The rows of M fall into a few groups and each row is roughly a mix of its group's hidden directions, except one row that fits no group.
M:
[[ 22 -15 -25  16  39  -5   6   6  33  39]
 [ 46  12  29  -7  24 -16  10  31  -8  25]
 [ 28 -21  -6   9  -8  -8  25 -53   4 -29]
 [-35 -10 -20 -37  -3 -47   8  13   9  -9]
 [ 22   9 -19 -28 -23  11  -1 -52   5 -25]
 [-14  -6  -2  -3 -25  -4 -26 -48  12 -42]
 [-15  10 -25 -30 -24 -40 -10   3 -41   0]
 [ 24  31  11 -43 -21   3 -27  29   2  14]
 [-13   0   6 -11 -36  -6   2 -31 -29 -48]
 [-35 -18 -15   3 -17 -24  -1  -2  37 -41]
 [  6  -1  20  -9  42 -48 -16 -18   3  24]
 [-19  14   4  30  17 -12  -5  56  18  19]
 [ -2  34   8 -38 -30  -9  15  -9 -42   6]
 [ -3   4  49 -35  -1 -28  -9 -25 -12  22]
 [ -5   0   9  32 -10  23 -36 -29  -8 -42]
 [-12 -16   8 -14  -5 -12 -55 -12 -41   8]
 [ 23  19  37   8   1  18 -27 -19 -38  23]
 [-24 -27 -22   5  -1   6  -7 -40  23 -41]
 [ 21   3   2  27  -5  56  -5  12  36   6]
 [ 36   2  16   1  23  39   5 -30 -22  28]
 [  7   8  25  38  31 -41   2  -5  19  24]
 [ 41  -1  -1  10 -19 -30  19 -23  21 -36]
 [-20 -18 -37 -27   8 -24  33  14  30 -11]
 [ 46  -1  -7  -5  -1 -25 -27  -6   3 -45]
 [ 17 -10  66  22 -15  -1   7  12  -2  10]
 [  1 -30  30 -11  28   7  27 -36  26  15]
 [-23 -40 -24  -2 -20 -17 -33 -19  16 -26]
 [ 25   6 -37  32  -9  43   6   0  13 -24]
 [  5  -5  17 -23  42 -43 -19 -21  -2  21]
 [ 41  33   3 -26  20 -14  23  23 -17  20]
 [  6 -26   9  24   5  61  -2   8 -12  21]
 [-10 -24  33  37  33 -22  20  -7 -16  18]
 [  6 -13 -30  12   0  -3 -34 -22  17 -50]
 [ 35 -18   9  20  -1  -2  32 -45  13 -22]
 [ 15   4   6  36  -5  49   6  12  39   0]
 [ 18  -4 -15 -37  -1  48 -37   1   0  13]
 [ 14  -9   8 -53  31  13 -23 -23  20  -7]
 [ -2   5  53   6  -8  43  17 -16 -21  -5]
 [ 19  41 -16  -6  28  15  43  17   6  13]
 [-15   6 -29 -22 -45  11  15  10 -16 -37]
 [ 30  23 -21 -17 -14  -4  38  39  15  11]
 [ 29   8 -42 -37  25 -27 -13  10  -6  -1]
 [-37 -25  -4  26 -21  16 -27 -28   9 -27]
 [-11  -3 -15   4  13 -17  29  60  13  16]
 [ 30   3  25   5  11  11  43  22  25  30]
 [-12  -1 -20 -20  29  15 -22  25   2  51]
 [ 30   9   7  12  21  28 -31   1  36  33]
 [  8 -12 -40   2 -13 -45   2 -21   9 -34]
 [ 24  20   7  10   9  20  -5  -2  64  -8]
 [-31   8  47  32   3  28  12  18 -15  -1]
 [ 42 -13 -36 -25  -2 -19  -1 -34  17  -2]
 [  5 -22  36  40  30  15 -18  17   9  23]
 [ 28   6 -35   5 -13  39   1 -35   6 -27]
 [-20  22 -22  13 -23  27  19 -29   9 -40]
 [ 22  -7  -3 -29  15  47 -38  -5   9  21]
 [  5 -10 -58 -16   8  21   1 -31 -11 -21]
 [-18  24  -2 -13   3  -3 -28  56   3  26]
 [-20 -10  10   9  14 -54  10  -5 -40  16]
 [ -1  14 -14 -56  -4 -25  -5 -16  14 -33]
 [ 33  -2  -8  37  13  50  19   3  12   4]
 [ -5  15 -15 -50  -4   9 -35  22 -10  29]
 [  1  -4 -20   9 -35  60   0  20  -9  -4]
 [ -8 -10   2  43  -7  29 -32 -29   2 -32]
 [ 15  -4  37  10  11  26 -22 -48 -20  11]
 [-33 -42  -2  30  -9   9 -30 -17  20 -16]
 [  7  15  20   4  33 -53  -2 -15  31   6]
 [ 11  31  -6 -42   7 -13  20  15 -31  33]
 [ -3   6 -24 -58 -20   9  -7  -6  -1 -34]
 [  9   0  45  18  21  12  10  26  -6  43]
 [-35  13  35  -4 -27  16  -1   2 -36 -28]
 [-30 -35  34  21  38  -5   7   7  10  20]
 [ -8 -23 -27   8   8   5  39  16  47 -16]
 [-26 -35  14  15   3   1  31  -1 -49  -6]
 [ 10 -31  -2  28   3  -3 -43 -13  19 -39]
 [-11   7  10 -44 -30 -38 -10 -29   7 -16]
 [ 31 -16  45  29 -13  -7 -22  -2   4 -30]
 [  6   7  51  -3 -16  38  15 -21 -23 -12]
 [-21 -24  31  38  -5  21 -39 -15  -7  -8]
 [  0  -1  -1  37  11  27 -40 -22  -2 -38]
 [-21  13 -15 -24   1 -35 -18  33 -38  13]
 [ 25  -6  16  -8  36  31 -32 -10  25  28]
 [ 10  10  17  46   8 -21  17  36  33  -2]
 [  4  26  -6  31 -26   6  23  14  44 -27]
 [  4  17  19  26 -33  19  25 -19  15 -42]
 [ -1 -33  33  20 -40 -13   1  -8  26 -25]
 [  5  17 -16 -10 -17 -23  28  56  18   5]
 [-18   8  -9 -27 -29 -45  11  23  26 -18]
 [ 20 -19 -44   7   1 -39   6 -25  20 -19]
 [ 10  -9   8  36 -16  10  14 -10  39 -45]
 [ -5 -18 -27  -9 -49   3 -16 -14  16 -39]
 [ 32  -5  -6   6  12  46   3 -48  -6  -1]
 [ 36 -11 -27 -31   4 -43   3  13  20 -14]
 [  5   0 -51 -16   4 -40 -23  18  19   7]
 [ 17  25  30 -24   1  29 -15  31   3  36]
 [ -3   1  21 -39  -7  44  -9 -24 -32  12]
 [ 28  42  13  19  35  30  17  12 -10   7]
 [-38  14 -19 -28  -5  -4 -34  34 -19  13]]

In each list below, two rows fit none of the groups, and each other row fits one group, some only roughly. Which are they? Name them in the order they come.
    z_428: [-32  -7 -17  41   0 -34  14   9   3 -36]
    z_61: [-28  16   8  25 -30 -31  22  34  10 -20]
    z_938: [-40 -27 -31  -1   0  -9  -7 -33 -26 -24]
    z_112: [-12   2  12  45 -14  24  21 -10  34 -30]
    z_59: [-18 -16 -46 -18 -11 -25 -11 -30 -19 -23]
    z_514: [ 39   4  13 -18   2  25  28 -44  15  12]
    z_614: [ -8  12  39  38  -2  -3 -30  30 -22  17]
    z_975: [-28  14  -5 -42 -19 -29  11  38  11  -6]
    z_621: [-37 -27  14 -18  32 -22 -19 -22 -25  14]
    z_374: [ -7   3  13  58  -1 -28  30  11  -9  17]
    z_660: [ 24  12   0  26  18  35  -1  26 -33  32]

z_61 z_975
    z_160: [-24 -11 -22  21  26 -56   6  18   2  -3]
    z_797: [ -9  20  12 -41 -11 -40 -20   1 -33  15]
    z_100: [ 21  24 -17 -12  45   5  15  30  -4  32]
    z_906: [-42 -17  17  13 -17 -19 -29 -22  16 -32]
    z_323: [-23 -18 -56 -10  32  -1 -17   2  15  12]
    z_70: [  1 -16  29  49  21  18  31   2  23  -2]
    z_48: [ -9  -5 -23 -26  30 -15  25  39 -12  31]
    z_123: [ 20  12  26 -24  32 -24  21 -41  15   4]
    z_662: [ 29   7   9 -30  15  32 -12  11   9  48]
    z_373: [ 11  13  26 -48  -7 -34  23  -4   4  26]
    z_86: [ 12 -15 -28 -25  28  23  10 -50  -8   2]
    z_924: [ 21 -12  31  -1  -4  34  24 -47 -12  -9]
    z_837: [-15  17 -22 -34 -35 -25   8   0 -10 -40]
    z_24: [  0  11 -42 -31  -4  -5 -21 -22 -42 -12]
    z_417: [ 30  23  46  25 -11  -2  17  24  21 -11]

z_160 z_123
    z_673: [ 16   5  30   7  18 -21  10  33 -33  39]
    z_763: [  5 -10   1 -38  16  39 -13 -25 -14  38]
    z_491: [ 29  10  51  10 -22  18  23 -18   5 -21]
    z_410: [-18  17  14 -17 -29 -34 -42  -9 -26 -14]
    z_335: [-23   1  37  36  11  -1 -36  17 -25  11]
    z_852: [ 25  31  38 -32 -23 -18   1 -18 -10  20]
    z_91: [ 26   4 -38 -38  -4 -39  15   0   5 -19]
    z_26: [ -7  25 -25  13 -53  18  13  21   9 -21]
    z_911: [ -6 -13  25  42  34  26  26   1   8  22]
    z_232: [-23   1 -38 -46   0  28   2 -12 -26  -7]
    z_578: [-10 -14 -31 -24 -30 -25  33  -1  32 -19]
    z_759: [ 18  12  -8  25   4  43 -31 -21 -36  -4]
    z_626: [-32  -6 -35  20 -11 -41  -1  16  -1 -31]
    z_637: [ -4  19 -29 -42 -32  -3   7  -1   8 -40]

z_673 z_232
    z_653: [ -2  22  47 -16 -22 -32 -27  -8 -20  11]
    z_623: [ -1   0 -34 -50 -12 -24  26 -11  19 -13]
    z_953: [-23   0 -20  20 -39 -13  18  18 -45  -2]
    z_622: [  2 -22  -6  12 -25 -30   1 -37 -12 -45]
    z_254: [ 23 -10 -20 -48   8  22 -14 -28  -6  29]
    z_8: [-26   0  30   6 -36   4 -33 -20 -35 -11]
    z_484: [ 33  13 -26  -8  -5 -43 -11  25  34   0]
    z_94: [ -5 -39  -5  46  -4  33 -16 -26   5  -7]
    z_532: [-25 -13  10  32 -11 -20  44   6 -36 -10]
    z_929: [  8 -10  -7 -27  26  38 -11  -9  -3  49]
    z_386: [-11   9  46  -7 -40   4  -6 -17 -38   1]
    z_198: [-40 -22 -15  34   3 -12  -1  31  27 -22]
    z_757: [  9  12 -12 -17 -27 -26  39  19  41 -14]
    z_217: [  6 -17  16   9  12  30 -10 -61   8 -12]

z_622 z_94
    z_569: [-15 -12  14 -17  28 -54  11 -20 -26  -1]
    z_498: [-49 -10   1 -17  -3 -38 -31   5 -18 -11]
    z_343: [  9  -8  50  40  10  15 -31   4 -11   8]
    z_756: [  2  -7 -30  27 -30  26  28  20  23 -29]
    z_718: [ 15  11  47   3 -26   5 -21 -42   7 -16]
    z_945: [ -4  12 -16 -16  35   0  20  27  -3  53]
    z_917: [ 22 -23 -25 -31  -2   9  -1 -54  -7  -4]
    z_561: [-51  -8 -17  15 -13 -20  -2  -7 -26 -36]
    z_636: [-24 -21   7  -7 -17  15  39  -3 -18 -47]
    z_537: [-11  16 -35 -27 -26 -36 -26  20  -3 -18]
    z_571: [-49  21  25  -1  -7 -30  11  25 -12 -21]

z_756 z_571
    z_577: [-15 -30 -33  -3  13  18  -7 -47   0 -26]
    z_344: [-39 -30 -25  32  13   5  -9  11  20 -28]
    z_279: [ -4 -14  15 -33  -2  -7 -10 -63   2 -12]
    z_942: [ 13  13  -7 -54  15 -16 -39 -18   8   7]
    z_823: [-45 -34 -27  16  10  -7  -8  -3  17 -33]
    z_657: [13 13 56 10 27 26 19 -6 -1 21]
    z_60: [-10 -23   3  32 -18  35  40  10 -17 -23]
    z_604: [ 11  15 -44 -37  36 -15   9  12  -6  18]
    z_494: [ -2  24  -2  25  28 -10  23  47  19  23]
    z_449: [-31   0   3 -36 -19  21 -16 -21 -43 -12]

z_657 z_494
    z_334: [ 44  -3   1 -34  13  26  -5 -19   8  37]
    z_76: [-46 -20 -45 -16  -9  -7  13  -7  24   5]
    z_916: [10 32 32 19 -4 -4 -4 54 16  7]
    z_509: [ 20  15   9 -37 -35 -37  32   5   2  -4]
    z_816: [ -7 -10 -10  37  -1  16  46  -9  16 -37]
    z_664: [36 17 43 35 -4 18 10 10 13 19]
    z_252: [  0  27  57  12 -15  22   6  28  -5  -4]
    z_448: [-35 -22  -4   9 -42   7 -11 -34  11 -27]
    z_325: [ 31 -11 -16   5  10  43  25 -36  21  -8]
    z_387: [-10 -12  31  -3  29 -18  26  33   7  40]
    z_213: [-19  25  -5   4   5 -60 -12   7  30  -9]
    z_40: [-13   3   6 -30  11 -56  15 -18   1 -29]
    z_963: [ -2 -35 -40   4  12 -11  11 -49  -3 -11]

z_816 z_213
    z_87: [-30 -13   4 -25  27 -37  15  31  -7  27]
    z_303: [ 16   3   3 -51 -16 -36  -8 -32 -15   2]
    z_27: [-22   8  12  47  13  47  -9 -14   1 -10]
    z_77: [ -4  33   1 -34 -13  -2  -9 -14 -55   6]
    z_190: [-12 -15 -35 -18  -7  24 -28 -47  -8 -11]
    z_435: [ 20  12 -16 -30   9 -22 -47  -9  -6  33]
    z_71: [ -3 -15 -55   1  -2  13  19 -11  29 -32]
    z_263: [ 61  -5   4 -12  -5  -2  14 -33  23  -4]
    z_958: [ 12  10 -53 -43  -9   1  13 -18 -11 -14]
    z_983: [-32   3  16  48  21   6   7  38   9  10]

z_303 z_190
    z_230: [ 19  17  -8  21   7 -32  -7  49  32   8]
    z_764: [  0   6 -19  26  27 -21   2  44  34  22]
    z_671: [ 29  -5  33  43 -18  21  17 -12   2 -28]
    z_462: [ 36  19 -10  -2  13  50 -23  -4  22  16]
    z_965: [ 25   0   1 -41  -9 -42  27  22   3  19]
    z_276: [ -7  11  26 -33 -20 -16  -5  -6 -46  31]
    z_510: [ -2 -11  59  10   6 -13  16  -3  37  14]
    z_659: [ -5  15  35  48  -9 -10  27  15   8 -28]
    z_73: [  0 -18 -13 -44   1  31 -29  -3 -36  13]
    z_634: [ 14   0   2  39 -10 -39  21  10  22 -36]

z_671 z_462
    z_12: [ 17  -5  19 -10  24  24 -11 -47 -31  23]
    z_750: [ 12 -17  50  19  12  -1  10  29   3  37]
    z_808: [  8 -33  -5   9  29  41  20 -38  10   1]
    z_481: [-22   2  25  56   2 -11  20  22   7 -21]
    z_122: [-44 -16  26  31   5  28  13 -13 -23 -14]
    z_951: [-26 -25 -31  40   7 -11 -28  -6  28 -10]
    z_643: [-14  -4  16  37 -13  30 -45   2  21 -19]
    z_831: [ 19  -1  -9  10 -23  27   2 -42  30 -36]
    z_439: [  0   5 -67 -24  -1   0   1   0 -18 -18]
    z_992: [-44 -14 -28  -5   5 -35  -2  37   3 -12]
    z_533: [ 40  -1 -19  -8  41 -18  15  26  27  13]
    z_813: [-23  13 -13  -8 -33 -25  29   7   4 -47]
    z_991: [ 11   7  -3 -58 -20  19 -24 -20 -23   2]
    z_328: [-35 -14 -30  29   0   3 -33   0  -7 -38]

z_951 z_643
    z_903: [ 24   4 -32   0   1  14  46  28  31   2]
    z_194: [ 27 -19   6 -35 -14 -53   5  15   5   9]
    z_33: [ 27 -12  28   6  18  41  25 -29   1  24]
    z_628: [ 23 -23 -14 -21  24  29   4 -40  -2  31]
    z_782: [  5 -24  -5  17  19  44   0 -11  49  -3]
    z_595: [-33  15 -17 -14   4  17 -33 -21 -45  11]
    z_313: [ -8  30  21 -24 -10 -26   9  37  -5  39]
    z_538: [ 44  22  40   5  -2  26   3 -15  -9  27]
    z_925: [ -2   3 -22 -25 -42 -25  10 -22  10 -39]
    z_661: [ 43   2 -13 -52  -7   6 -16 -19   4  17]
    z_205: [ 21  34   9 -39  -8 -16   1   1 -47   5]
    z_618: [ 30  11 -27 -13  40 -10  22  28  19  21]

z_782 z_313
    z_678: [14  3  7 46  7 22 16 47 14 13]
    z_466: [  9   0 -38 -31 -10 -39  12 -19 -27 -18]
    z_503: [-34 -26  11 -25   7 -24 -14 -47   0 -12]
    z_726: [ 34  10   2 -44 -36  -2 -10 -24  -9 -22]
    z_127: [ 20   1 -23 -47 -26 -39  18   1   3  -9]
    z_959: [ 16  15  -4 -43 -27 -27  32   2  29  -4]
    z_170: [ 20  -9  28 -30  28   6  19 -30 -13  37]
    z_527: [ 39  33 -25  -2  18   1  33   7  20 -25]
    z_392: [-24 -26   2 -26  33 -31 -28 -27  -4  15]
    z_475: [-29  13  21  -7 -18 -36 -41  16 -27   0]
    z_411: [ 18  -4  -2 -41 -32 -41  26  13   8  10]
    z_120: [-7  8 33 49 15 42 -8 -4 -2 -2]
    z_915: [-50 -36  -8  22  14 -14 -14  -2  11 -28]
    z_649: [-14  17  -1  -5  -7 -50  29  -8  17 -39]
    z_933: [ 38   5 -28   6   1 -40  -5  21  37   4]

z_466 z_392
    z_357: [-43   0 -19   1  -8 -37 -10  42  -6 -16]
    z_45: [-25 -20  -8 -37   4 -31   0 -12 -47  -5]
    z_689: [-46  -9 -11  22 -17 -15   6  -5 -24 -42]
    z_934: [ -9   8  38  18  13  -5 -25  27 -36  31]
    z_201: [ 12   0   1 -44  10  38 -16 -11 -11  40]
    z_96: [ -3 -13 -22  37 -14  10 -31   7  19 -45]
    z_304: [  6 -14 -24 -32 -35 -35  -6 -17   2 -34]
    z_565: [-14  -5 -34 -34 -24 -19 -18 -24 -23 -28]
    z_267: [ -9  -9 -11  30  34 -12 -11  47   1  30]
    z_956: [ 23   2 -25 -49 -17 -37  17  10  -6  -3]
    z_655: [  6 -28  30  19  41  15  -9  -6 -17  37]

z_96 z_267
    z_93: [  5  19  10 -50  -9  27 -28  13 -15  28]
    z_186: [-14  36  -8 -34  -7  17  10 -14 -44  22]
    z_319: [  2  20  -7 -36 -42 -27 -17 -23  -1 -26]
    z_932: [ -1 -17  19   6 -20  19 -16 -31  10 -55]
    z_64: [ 15  -6   6 -24 -16  55 -21 -18 -13  25]
    z_937: [ 13 -17 -43   7   8  34  22 -23  25 -24]
    z_84: [ 8 12 13 36 33 34 29 14 21 19]
    z_554: [-19 -10 -10  28  36  30   7  21  29  29]
    z_29: [ -5  18  29 -20 -44  -1  -4 -24 -38 -15]
    z_444: [-23   9  23  40 -15 -26  17  12  -3 -40]
    z_961: [-18 -16  -9  32  -3  17  33  -8  49 -13]
    z_362: [  4 -21  29  17 -45  -6 -13 -22   1 -38]

z_932 z_64
    z_548: [ 15  13 -24 -39   8 -17  35  32  -4  24]
    z_651: [ 16  13  12  11 -30   1 -17 -30 -16 -52]
    z_44: [  9 -24  22  19  40  21  32   7   9  32]
    z_348: [-19 -20  17  37 -22 -16  12 -11  11 -47]
    z_989: [ -5   6 -52 -46 -15  -4  -4  20  -3 -13]
    z_775: [-10 -14  21   0  -9  30  23 -47 -31 -18]
    z_68: [11 10 -7 40 39 30 20  9 31 -5]
    z_220: [-13 -16  11  38 -15  33  41   9   0 -24]
    z_716: [ 26  34 -26 -23 -13 -11 -43   5  15  18]
    z_719: [ 22   8 -21 -49  -4 -35 -18  -1 -28  -3]
    z_451: [ -5  -5  15  -4  32 -52 -14 -13 -22  29]
    z_904: [ 15 -23  20  14  25  56  -5  -4  20  10]

z_348 z_989
    z_984: [43 22  2 -1 15 -3 43 23 28 -2]
    z_172: [ -4 -23  27   0  43 -30  -6 -17 -26  28]
    z_412: [-33 -32   5  30  37  11 -28 -15 -15   1]
    z_78: [-32  11 -13 -30 -33 -15 -23   4 -30 -29]
    z_640: [-12   0  21  -9 -12 -12 -60 -25 -22   7]
    z_159: [ -1  43  21  10 -27  33   9 -20 -26 -19]
    z_266: [-32 -26 -27  29   1   5  -1  -1  30 -39]
    z_744: [-18  21 -11  -1 -20 -50  30   1   7 -32]
    z_907: [ -7  32 -33 -15 -44 -25   3  12   0 -24]
    z_454: [-11  13 -22   7 -32 -26   5  34  31 -34]
    z_432: [ 10 -12  38  15  49  -4   4 -15  31  12]
    z_126: [ 14  35   5 -26 -24   6 -18  37 -26  25]

z_640 z_126
    z_525: [ 15 -20  11   2  15  66 -11  -3  16   6]
    z_274: [ 19  32 -45 -38  12 -16   8 -10 -16 -11]
    z_212: [  0   8 -38 -32 -19 -20 -20  45   4  10]
    z_633: [ 16  15   0  -2  39  33  15  13 -30  37]
    z_559: [  6  12 -18  -8 -36  41  17  11  24 -34]
    z_152: [ 16 -25  -5 -19   5  26  11 -58 -14   3]
    z_488: [ 29  12 -13 -33   7  21 -47  -8  23  15]
    z_646: [ 23  -2 -24 -50 -21  -6 -19 -33  -7 -12]
    z_940: [  4   7 -38 -46 -21 -26 -30   2  -6  -7]
    z_739: [ 57   1   7 -32 -12   7   3 -33  11   2]

z_212 z_633
    z_680: [ 14  19  -1 -52 -23 -30  29   5  13   8]
    z_184: [  4  -9   9 -20 -51 -31 -14 -20 -19 -26]
    z_980: [-11   8  -9   5   8 -34 -23  58  -3  18]
    z_281: [ 26  30  20 -38 -11 -15   6   8 -40  16]
    z_765: [ 12 -17  25  -1   5  36  20 -50 -20  -5]
    z_113: [-19 -29 -31   3  -7  -8   3 -47 -17 -31]
    z_283: [  6  -9  24  27  39 -28 -11  -8  -7  42]
    z_564: [-20 -10  19   0  34  26  -1  28  -9  47]
    z_445: [-11   1 -29 -34  17 -16  25  19   0  45]
    z_299: [ -1   1  55  40  -6  14 -29  -3   0   2]

z_980 z_564
